In the rows, zero is written as 128.
Each row of A is roughly a mix of the hidden directions of one of 3 groups.
A (134 x 14):
[[ 95 144 165 123 121 164  93 130 122 128  99 139 119 156]
 [174 131 125  99 140 100 159 136 123  98 161 123 115 118]
 [127 177 152 123 126 113 131  97  85 112 131 155 118 124]
 [107 103 182 109 138 155 113 111 159 138 129 134 129 108]
 [ 84 112 159 117 157 150 149 106 119 114 157 125 128 152]
 [127 173 127 108 137  93 137 109 120  99 142 103  97 148]
 [146 163 118 130 140 130 154 138 106  95 171 120 112  99]
 [122 121 147  83 126 164 131 141 152 134 160  96 111 145]
 [153 159 113 137 104 152 131 138  77 140 125 135 124 163]
 [141 143 190 134 133 113 116 132 137 110 116 121  95 158]
 [ 95 129 132 134 132  79 100 148 166 115 115 116 148 118]
 [115  73 164 122 116 135 128 102 137 149 142 102 127 148]
 [148 173 167 107 116 139 126 142 110 153 150 154 142 121]
 [143 144  75 132 112 160 170 118 135 150 122 122 132 142]
 [113 142  98 136 122 159 161 148 123  76 135 113 124 145]
 [162 176 146 101 113 131 131  91 134 116 147 124 139 148]
 [159 126 109 120 147 150 152 147 116  87 171 126 138 113]
 [108  98 113 110 111 168 103 132  76 126 121 134 128 125]
 [167 105 124 148 116 151 150 146 136 113 169 159 145 137]
 [116 128 119 148 119 141 145 146  72 159 111 124 100 152]
 [122 168 153 126 123 124 147  88 105 104 115 124  92 146]
 [ 96 156 114 117 153 127 102 142 129 100 133 152 145  84]
 [147 169 143 105 147  87 148 119 150 122 149 107 105 127]
 [156 159 113 158 133 108 135 133 121 150 158 149 150 167]
 [123  91 113 114 114 150 132 136 158 108 119 104 102 173]
 [ 94  80 109 173 143 122 136 140 115 121 119 136 104 121]
 [147 129 103 144 120  68 121 140 152 132 103 102 141 137]
 [124 163 161 135  97 146 119 127 142 120 113 105  86 101]
 [123 156 105 131 165 119  91 126 123 150 148 123 169 148]
 [114 170 159 133 145  83 102 100 118 115 121 135 126 134]
 [129 171 159 117 105 126 125  91 165 103 136 119 114 120]
 [146 157 134 174 117 115 125 139 165 142 106 124 138 165]
 [132 145 155 133 148 108 108 150 134 146 129  73 161 134]
 [138 156 125 102 109  90 111 136 151 159 100 160 137 121]
 [156 170  92  95  95 135 149 130 120 132 138 140 135 112]
 [136 158 140  84 110 125  96 135 161 120 142 100 104 130]
 [164 140 111 131 155 149 105 118 105 100 124 132 146  84]
 [119  98 121 116 136 147 114 128 112 116 124 136 146  60]
 [135 106 108 145 144  93 175 127 147 124 100 105 113 109]
 [117 104 153 124 158 123 131 107 186 124 153 133 135 108]
 [136 116 130  82 154 125 107 158 111 160 154  98 131 129]
 [132 157 120 121 131 116 122 153 129  97  89 142 110  79]
 [158 109  98 145 151 160 128 123  82 102 128 138 144 136]
 [ 87 119 157 120 128 156  96 145 126 106 138 127 126 171]
 [148  86 129 168 131 133 124 117 111 110 130 166 116  95]
 [ 69 114 121 135 131 124 122 130 177 102 133 125 122 112]
 [103  97 116  97 154 147  99 117 116 107 120 108 129  90]
 [126 140  96 121  82 132 130 134  95  99 113 151 122  96]
 [147 117 139 123 134 102  97 168 155 149 104  96 148 119]
 [130 118  91 172  99 125 144 128 156 106  91 125 122 134]
 [129 191 146 125 120 149 125 134 104 125 110  95 110 123]
 [186 103 118 122 100 146 138 165 129 123 147 120 128 135]
 [152 114 140 116 134 121 119 114  90 175 145 105 163 137]
 [121 166 106 107  86 130 142 126 144 132  99 116 139 165]
 [159 113 137 110 130 181 131 121  94 161 144 143 123 126]
 [131 138 151 149 115 118 118 129 112 153 123 125  79  79]
 [123 116 127 120 120 141 136 158 181  83 148 115 131 110]
 [159  91  82 148 124 114 136 108 113 121 123 151 145 153]
 [140  98  94 126 170 121 112 107  90 133 155 141 136 121]
 [156 128 134 123 172  93 114 140 139 168 133  96 130 142]
 [109  97  90 139 123 129 132 105 142  91 106 102  98 137]
 [ 87 103 142 111 145 123 142  98 157  91 137 118 111 109]
 [154 123  93 168 114 137 161 111 138 150 145 156 132 146]
 [101 133 134  93 148  87 105 113 114 112 131 144 117  89]
 [ 79 137 159 154 151 145 133 109 106 112 128 121  99 143]
 [144 111 132 128 170 153  96 106 130  92 124 133 166 122]
 [142 105 132 100 130 117 134 163 140  70 144 120 110 115]
 [146  95 119 146 110  91  93 151 132 133 102 162 124 130]
 [140 127  96 101  94 138 138 172 156 125 135  96 116 126]
 [115 123  86 145 142  73 129 108 143 121 121 144 140 104]
 [130 121  73 145 141 144 122 105 133 168 123 121 161 120]
 [125 156 126 139 118 163 122 169 152  94 103 155 127 117]
 [144  80 140 145 137 132 151  94 142 131 142  87 112 133]
 [120 144 121 131 146 102 190 130 142 105 161 122 128 136]
 [128 168 116 112 117 133  98 102 142 127  84 129 145  95]
 [168 111 137 151 134  97 135 165 106 146 149 102 111 139]
 [146 120 143 131 106 172  82 100 126 140 107 151 119 120]
 [119 153 126 162 140 142 102  98 143 162 117 150 136 166]
 [148 110 138  96 122 109 112 143 179 142 145 136 151  98]
 [137 137 147 124 137 162 125 176  89 148 120  97 124 143]
 [156 152  97 122 103 170 121 146 114 111  96 117 132 107]
 [153 113 135 108 163 129 140 152 107 174 157 128 148 116]
 [125 154 109 112 136 137 150 146 116  81 110 116 101  90]
 [105 110 123 104 126 116 138 158 113  96 133  96 131  80]
 [136 130  89 173 158 114 142 132 111 124 144  88 139 125]
 [120 118 177  99 113 168  97 119 137 143 119 137 122 107]
 [148 157 175 122 132 125 140 127 124 122 174 149 133 158]
 [159 144 117 112 115  81 135 104 117 170 143 149 134 129]
 [139  96 112 140 143 153 147 128  93 145 150 166 156 111]
 [121 151 148  99 152 151 147  79 134 138 134 110 127  96]
 [121 122 138 161 115 152 179 159 133 145 127 146 158 140]
 [111 156 142 159  95 152 133 132 152 113 121 130 132 177]
 [130 123  91 159 119 153 162 100 112 154 108 120 127  99]
 [ 90 127 154 130 111 117  87 149 156 124 115 142 159 109]
 [154 154 120 144 156  89 138 128 101 119 161 120 116  95]
 [108 155 146 174 154 126 115 137 114 127 141 127 161  93]
 [140 147 173 103 142 115  98 152 110 105 145 133 126 161]
 [110 117 109 147 153 122  75 139  94 130 100 116 142 115]
 [104 179 154 132 116 133 125 142 135 122 109  90  99 113]
 [107 145 128 150 131  77  86 131 155 112 112 131 148 126]
 [133 127  92 153 117 106 119 181 119 145 118 128 164 137]
 [119 123 127  82 102 138 119 135 140 138  93 108 108 171]
 [128 139  96 131 112 106 117 137 154 165 114 159 163 103]
 [109 138 147  81 111 155 124 143 148 133 107 122 149  88]
 [114  95 116 154 116  87 124 135 112 134 130 148 139  79]
 [120 136 104 147 132 155  95 107 133 165 111 153 143 166]
 [136  83  77 139 151 112  95 114 128 122 126 128 133 111]
 [143 139 154 150 143 123 106 138  99 154 143 133 177 102]
 [175 130 105 131 154  84 118 140 148 155 133 120 135 108]
 [115 159 168  93 139 122 101 148 113 146 148 109 134 152]
 [121  84 132 151 130 145 111  79 125 123 116 166 119 121]
 [118 140 187 123 140 111 117 100 152 129 141 112 128 162]
 [144  98  89 127 161 154  94 129 133  93 127 145 128 115]
 [112  70 131 118 145 120 114 153 160 145 133 144 150 117]
 [121 111  81 143 152 110 139 123  88 139 115 144 152 155]
 [102 124 146  92 142 167 131 111 134 127 159 166 139 109]
 [119 138 123  88 119 109 145 136 161 132 156 142 157  87]
 [182 172 139 127 119 130 111 126 126 155 145 156 134 122]
 [116 157 136 144  95 134 146 116  95 148 110 119  88 157]
 [ 98 109 129 117 179 149 125 125 117 114 135 139 168 155]
 [115 121  88 133 113 115 132 102  95  85 112 144 113 102]
 [110 115 118 168 138 132 108  92 126 131  85 143  96 116]
 [137 145 130 100 137 137 129 175 103 162 121 104 152 153]
 [162 178 128 141 110 138 154 128 108 135 129 127 112 167]
 [140 158 127 122 131 105 175 168 115 145 132  99 126 150]
 [147 145 119 151 130 116 141 118 196 152 132 133 145 130]
 [141 137 135 159 113 161 121  96  95 110  98 120 104 151]
 [110 144 132 137 145 140 123 140  70 166 100 119 120 140]
 [111 138 180 147 132 119 103  98 119 158 102 138 127 108]
 [161 127 131 124 171  99 116 125  99 147 156 138 144  99]
 [132 117 143  87 146 144 125 151 147 133 169 145 149  92]
 [113  89 138 165 136 122 130 134 179 101 148 115 126 121]
 [138 164 143 129  98 123 119 138 166 108 115  95 107  99]
 [106 158 151 167 131 154 128 160 123 126 135  97 154 147]]
One row of each group comes first, with its name. Which group is each row after those in?
[137  75 103 130 131 157 132 123 135 133 141 156 142  89]
J
[121 167 114 142 126 123 131 139 139 105  90 159 106  89]
N
[130 108 117 110 142 105 105 116 174 124 129 149 163  94]
K

[152 121 108 136 141 128 118  71 126 111 112 118  85 134]
J
[167 145 118 148 116 111 159 174 106 108 133 129 132 107]
N
[134 137 160 127 143 140 118  75 136 124 113 111  88 154]
J
[122 105 106  93 152 122 125 144 137 150 144 160 169 105]
K
[164 110 127 125  93 136 143 174 122 152 147 123 101 114]
K
[147 150  94 111  97 123 135 142 172 101 151 115 111 122]
J
[104 142 134 126 114 119 194 157 143 108 143 125 136 123]
J
[157 189 124 105 135 124 131 116 107 122 130 108 153 148]
K
[162 103  98 116 134 119 145 166 156 155 137 108 134 105]
J
[134 170 140 116 131 105 119 151 157 118 134  97 125  82]
K
[125 117 175 133 127 129 123 120 159 111 134 102 129 181]
K
